In the data rows, the value 128 means zero.
The same things were measured in two ways. The second way is not exact.
Here are some of them measured both ways, the first way above the second, with a blank line after each pair.
[124  64 135  32 164 132 173  98 171 108]
[ 72 119 164 162  67 121 130 175 159 125]

[116 148 130 161 160  90 102 189 132 114]
[132 111 122  64  97 138 114 101  94 133]

[213 159   0 121  86   0 143  12  89 137]
[ 44  84 145 213 199   0 133  66  28 143]

[108   6 223  60 172  82 143  97  54 124]
[ 42 137 140 125  99 183 215 179 117  72]

[111 133 152 127 169  72 187 207  92 189]
[104 201 105  66 107 136 151  87 126 128]

[145 152  48 107 124  29 161 112  87 146]
[ 84 144 144 143 124  41 145  79  91 118]

[169 155  54 124 122  19 161 106  91 136]
[ 72 126 131 145 129  51 132  64  78 135]

[117 159 157 159  84 255  83 174 120  98]
[254 120 104 137 141 194 135 162 191 159]

[120  48 157  51 158 137 173 105 151 107]
[ 74 128 149 151  72 149 153 184 151 124]

[147 120 188 124  96 119 105  93 162 149]
[109 128 148 142 153 182 107 127 123  96]

[103  51 181  87 173 102 167  94 123 130]
[ 48 139 126 126  97 145 157 173 142  94]

[112  50 149  75 163 123 161 121 132 119]
[ 76 130 134 125  74 136 158 168 128 121]

[135 146 119 129 124 218 122 149 157 136]
[184 143 131 137 131 133 107 149 170 161]

[128 137 132 133 129 223 123 142 135 140]
[182 151 131 137 132 136 128 161 171 150]

[115 132 137 148 113 131 131 123 145 115]
[131 126 126 130 129 130 111 132 133 125]

[223 179   0 131  68   0 120   0  88 119]
[ 53  74 172 240 236   0 128  58  33 136]

[105  22 161  51 164 109 146  98 139 121]
[ 61 127 147 149  70 151 151 185 131  88]

[129 155 135 132 156  77 122 206 129 120]
[137 121 118  82  98 125 125 100 106 149]

[100   0 197  47 180  95 161  96  79 117]
[ 33 123 133 134  75 165 212 182 135  86]

[181 152   1 111 109  20 157  57  88 137]
[ 84 109 143 179 162  22 147  76  74 138]

[122 125 163 119 122 112 121 119 132 144]
[125 138 141 113 135 150 124 124 124 109]

[120 142 142 151 117 255  99 144 147 128]
[204 130 126 132 149 151 110 179 171 152]

Then 12 more things, the second way only, each followed by its number:
[132 132 115 116 135 131 112 143 141 132] 0
[ 82 139 134 135 139  49 145  77  90 122] 1
[221 140 146 132 189  90 146 147 152 136] 2
[181 140 144 143 124 112 118 133 158 163] 3
[115 104  98 109 122 138 106 117 124 105] 4
[ 42 123 125 141  87 163 194 174 127 103] 5
[ 65 101 159 212 187   0 131  67  70 150] 6
[125 126  97 123 123 139 102 118 133 102] 7
[ 72 130 155 156  51 150 153 191 146 107] 8
[ 79 101 116  41  69 117 161  99 149 127] 9
[195 157 136 103 165  85 150 122 158 136] 10
[249 129 130 142 177 129 140 154 176 142] 11
Which numbered row above is the same thing as each row below? Its number follows it:
[110 195  64 135 107 227  91 115  90 178] -> 2
[102 131 154 161 122 103 138 127 133 104] -> 4
[107 131 131 153 121 145 128 137 137 140] -> 0
[107 188  90 143 125 195 122 142  83 174] -> 10
Then 12 more things, the second way only, each followed by its number:
[105 103 127 138 105 130 119 111 105 129] 0
[189 135 136 129 151 142  97 151 167 100] 1
[113 121 104  97 112 145 108 107  99 128] 2
[116 140 118 111 148 141 130 124 122 137] 3
[ 88  92 107 119  98 134  88 121 136  95] 4
[185 152 130 134 164 136 124 154 152 139] 5
[197 123 130 152 151 148 130 156 155 133] 6
[102  80 104 121  97 125 110 120 109 123] 7
[ 76 147 130 112  87 153 156 169 128 113] 8
[188 132 145 144 146 138 124 155 165 150] 9
[134 114 109  96 117 115 119 106  89 141] 10
[181 125 141 129 149 127 115 149 159 122] 11
Which numbered row above is the same thing as each row below? Its number follows it:
[ 85 104 156 156 121  79 150 132 165  98] -> 4
[126 134 143 144 128  63 118 163 143 128] -> 2
[127 150 115 148 106 207 102 116 113 154] -> 5
[126 147 127 143  98 234  97 132 124 131] -> 6
Then 12 more things, the second way only, each followed by its number:
[106 132 131 119 129 136  98 119 119 123] 0
[113 136 129 140 125 153 101 126 118 119] 1
[122 131 124 113 128 125 121 122 125 123] 2
[253 145 129 125 178 158 129 155 184 147] 3
[112 146 130 105 116 142 130 139 138 156] 4
[114 115 110 136 123 137  98 119 135 106] 5
[226 126 128 140 156 133 129 144 168 153] 6
[111 141 103 129 130 136 125 120 124 123] 7
[166 142 141 133 120 137 117 164 140 147] 8
[128 156 117 126 130 118 129 106 129 126] 9
[ 83  95  86 104  98 142  85 126 120 106] 10
[127 108 123  99 100 154 127  93 104 155] 11
Which numbered row above is the same thing as each row below? Its number follows it:
[135 131 137 144 128  92 132 135 151 118] -> 0
[132 141 127 132 123 115 149 151 113 153] -> 9
[ 85  93 150 170 126  75 150 134 180  83] -> 10
[116 188 133 158  92 255  78 141 124 138] -> 3
Then 12 more things, the second way only, each followed by its number:
[250 133 118 149 191 167 122 154 171 157] 0
[ 44 139 120 124  77 167 224 180 120  80] 1
[249 114  98 150 151 188 120 159 179 148] 2
[123 159 149 147 135 153 113 117 135 106] 3
[149 121 117 122 140 133 111 120 107 110] 4
[183 127 143 116 148 149 129 153 151 123] 5
[231 133 109 148 158 157 124 159 179 151] 6
[171 145 128 135 152 148 115 135 151 130] 7
[199 148 141 121 184 124 119 144 158 134] 8
[ 92  94 116 123 113 153 135 102 104 125] 9
[158 129 137 129 137 145 134 132 143 124] 10
[187 144 138 109 164  94 132 114 136 124] 11
Which numbered row above is the same thing as each row below? Its number follows it:
[121 163 145 161  91 255  94 152 122 121] -> 6
[124 182 134 180  77 255  79 139 118 130] -> 0
[134 120 171 109  95 128 122 109 145 156] -> 3
[112 130 134 153 110 136 111 131 140 136] -> 4
Then 12 more things, the second way only, each followed by its number:
[190 161 126 124 141 120 126 156 178 150] 0
[102  97 133 143 134 156 118 114 110 121] 1
[150 137 121 105 143 155 119 137 130 130] 2
[ 64 155 129 113  99 147 140 156 160 118] 3
[131 146 130 129 127 138 123 123 134 132] 4
[ 32 135 141 168  80 121 170 191 139 102] 5
[106 148  91 103 119 139  97 125 144 134] 6
[ 54 112 150 194 164   0 140  79  48 134] 7
[135 132 119  89 106 127 132 116 100 131] 8
[117 146 116 110 115 124 125 122 131 130] 9
[100 103 133  88  83 164 130  81 149 162] 10
[158 146 117 125 145  87 147 108 131 129] 11
Which numbered row above is the same thing as each row below? Its number follows it:
[125 133 136 147 131 119 148 147 144 143] -> 9
[136 139 140 135 117 133 144 136 150 141] -> 4
[117  26 157  42 165 103 174  83 127 121] -> 5
[124 105 149 156 149 110 173 153 161 126] -> 6
Then 12 more things, the second way only, each followed by its number:
[110 159 124 112 106 112 114 169 141 146] 0
[ 55  62 169 244 224   0 141  58  13 145] 1
[127 125 130 109  82 180 117  71 129 174] 2
[170 138 136 123 137 142 116 129 145 144] 3
[131 150 124 103 113 124 105 165 137 160] 4
[135 122 108  93  94 148 122 104  98 145] 5
[199 137 142 121 186 121 122 131 138 136] 6
[120 138 115 120 100 142  98 138 129 132] 7
[115 152 131 124 140  79 148  84  86 121] 8
[ 89  90 116 119 101 152  80 103 114 100] 9
[141 159 114 110 117 119 131 105 147 126] 10
[ 80 135 174 163 140 187 128 122 118 113] 11
Which numbered row above is the same thing as each row below? Its number follows it:
[131 131 129 144 145  86 111 200 136 117] -> 5
[137 156 130 130 118 189 110 149 136 140] -> 3
[151 146  82 130 119  60 152 126  90 160] -> 8
[112 141 128 139 119 116 158 163 112 155] -> 10
Then 12 more things, the second way only, each followed by its number:
[127  97 118 120  87 164 112  97 102 168] 0
[128 123 144  94 126 114 123 105 102 123] 1
[118 133 138 108 125 115 125  92  87 107] 2
[ 65 127 151 149  79 137 155 187 137 107] 3
[ 94 165 171 165 138 183 112 122 114 100] 4
[142 134 107 129 141 138 123 135 133 126] 5
[109 139 163 147 136 151 120 104 112 109] 6
[131 142 130 114 121 119 140  92  91 141] 7
[248 140 155 123 208  74 138 140 157 127] 8
[ 73  95 127  63  61 126 158 113 160 120] 9
[130 116 107 110 139 129 101 123 136 110] 10
[ 43 108 120  60  47 139 167 105 188 133] 11
Which numbered row above is the same thing as each row below? Its number follows it:
[126 125 135 150 115 149 134 136 134 131] -> 5
[103 138 133 167 126 119 137 130 149 123] -> 10
[106 229  53 151 108 250  83 109  89 196] -> 8
[145 109 201  89  87  99 114  94 158 164] -> 4
Then 12 more things, the second way only, each followed by its number:
[ 66 139 139 119  75 159 196 188 127  91] 0
[200 145 117 115 151 131 108 154 152 152] 1
[105 155 123 136 127  46 129  86  92 117] 2
[125 122 110 124 127 148 114 125 128 125] 3
[173 123 143 128 159 144 114 146 134 124] 4
[114 110 102 117 129 171 116 117 107 101] 5
[183 136 127 128 186 132 115 139 148 129] 6
[ 93 126 126 114  81 134  94 138 128 130] 7
[ 71 140 106 129 101 138 151 166 122 118] 8
[145 125 124 109 157 143 108 118 137 124] 9
[122 108 144 116  81 176  92  74 134 188] 10
[126 135 130 109 116 115 117 137 123 129] 11
Which numbered row above is the same thing as each row below? Its number follows it:
[192 167 181 105 139  95 119 207 180  62] -> 10
[120  96 178 152 103  83 122 135 148 105] -> 5
[112 108 140 122 156  90 152 144 163 112] -> 7
[115  59 156 103 167 111 155 122 128 131] -> 8
Then 12 more things, the second way only, each followed by its number:
[ 68  82 153 210 179   0 138  49  36 142] 0
[125 121 110 132 106 158 103 110 121 104] 1
[ 56 147 148 123  96 134 161 156 150 130] 2
[161 130 147 114 157 122 129 129 137 127] 3
[ 48 128 155 165  69 146 157 173 135 100] 4
[ 94 117  95 134 128 158  92 113 125 102] 5
[ 28 125 133 129  99 189 226 209 101  79] 6
[164 136 120 116 139 115 109 115 149 133] 7
[240 125 101 141 162 211 118 171 189 156] 8
[146 149 111  96 127 118 142 129 122 136] 9
[177 129 131 135 160 125 117 137 153 123] 10
[ 85  93 112 127 114 164 104 115 119 107] 11
Which numbered row above is the same thing as each row below? Its number follows it:
[109   0 231  72 186  84 133  71  59 127] -> 6
[117 100 170 162  96  80 135 129 162  95] -> 5
[123  34 166  33 165 107 162  79 143 103] -> 4
[206 163   0 130  74   0 148  10  87 123] -> 0
Then 12 more things, the second way only, each followed by its number:
[ 50 137 123 122  86 185 216 197 111  58] 0
[182 145 135 134 143 148 107 146 155 140] 1
[ 45 100 138 183 169   0 131  51  42 150] 2
[236 127 110 138 172 152 127 148 157 156] 3
[138 119 137 121 164 146 117 127 134 138] 4
[144 117 117 126 147 143 109 129 138 117] 5
[ 84 106 131  64  80 135 169 125 156 118] 6
[239 118 122 136 162 157 125 161 166 166] 7
[164 137 125 132 155 135 110 138 136 127] 8
[198 107 128 126 161 139 108 135 160 166] 9
[115 182 153 105 115 121 121 162 121 189] 10
[133 129 115 114 123 123 123 120 129 129] 11
Which numbered row above is the same thing as each row below? Its number follows it:
[167 106 115  90 198 133 142 147 173 183] -> 10
[126 164 128 163 105 219  98 146 139 116] -> 9
[125 164 132 172  90 255  84 154 109 124] -> 3
[ 97 123 183  82 215  77 157 161 104  67] -> 6
Then 12 more things, the second way only, each followed by its number:
[156 130 127 136 129 150 108 133 130 114] 0
[138 126 121 118 109 131 136  91 107 149] 1
[107 112  95 118 104 146  94 126 114 106] 2
[142 133 121  94 134 129 127  95  94 128] 3
[170 141 155 154 100 110  92 137 179 149] 4
[145 141 130 121 115 122 132  90  73 130] 5
[114 129 132 122 113 141 134  74  83 123] 6
[ 96 117  79 111 102 150 114 121 122  92] 7
[119 114  82 119 125 137 105 114 123 115] 8
[207 140 136 132 152 151 118 144 170 145] 9
[ 38  55 161 255 223   0 121  26  11 157] 10
[186 148 131 124 148 125 135 149 138 126] 11
Which numbered row above is the same thing as each row below? Its number follows it:
[132 155 120 136 139  90 102 163 124 134] -> 3
[111 118 137 168 111  98 144 139 144 106] -> 8
[130 135 153 143 103 141 100 125 144 144] -> 0
[100  99 156 162 128  86 149 141 159 102] -> 2
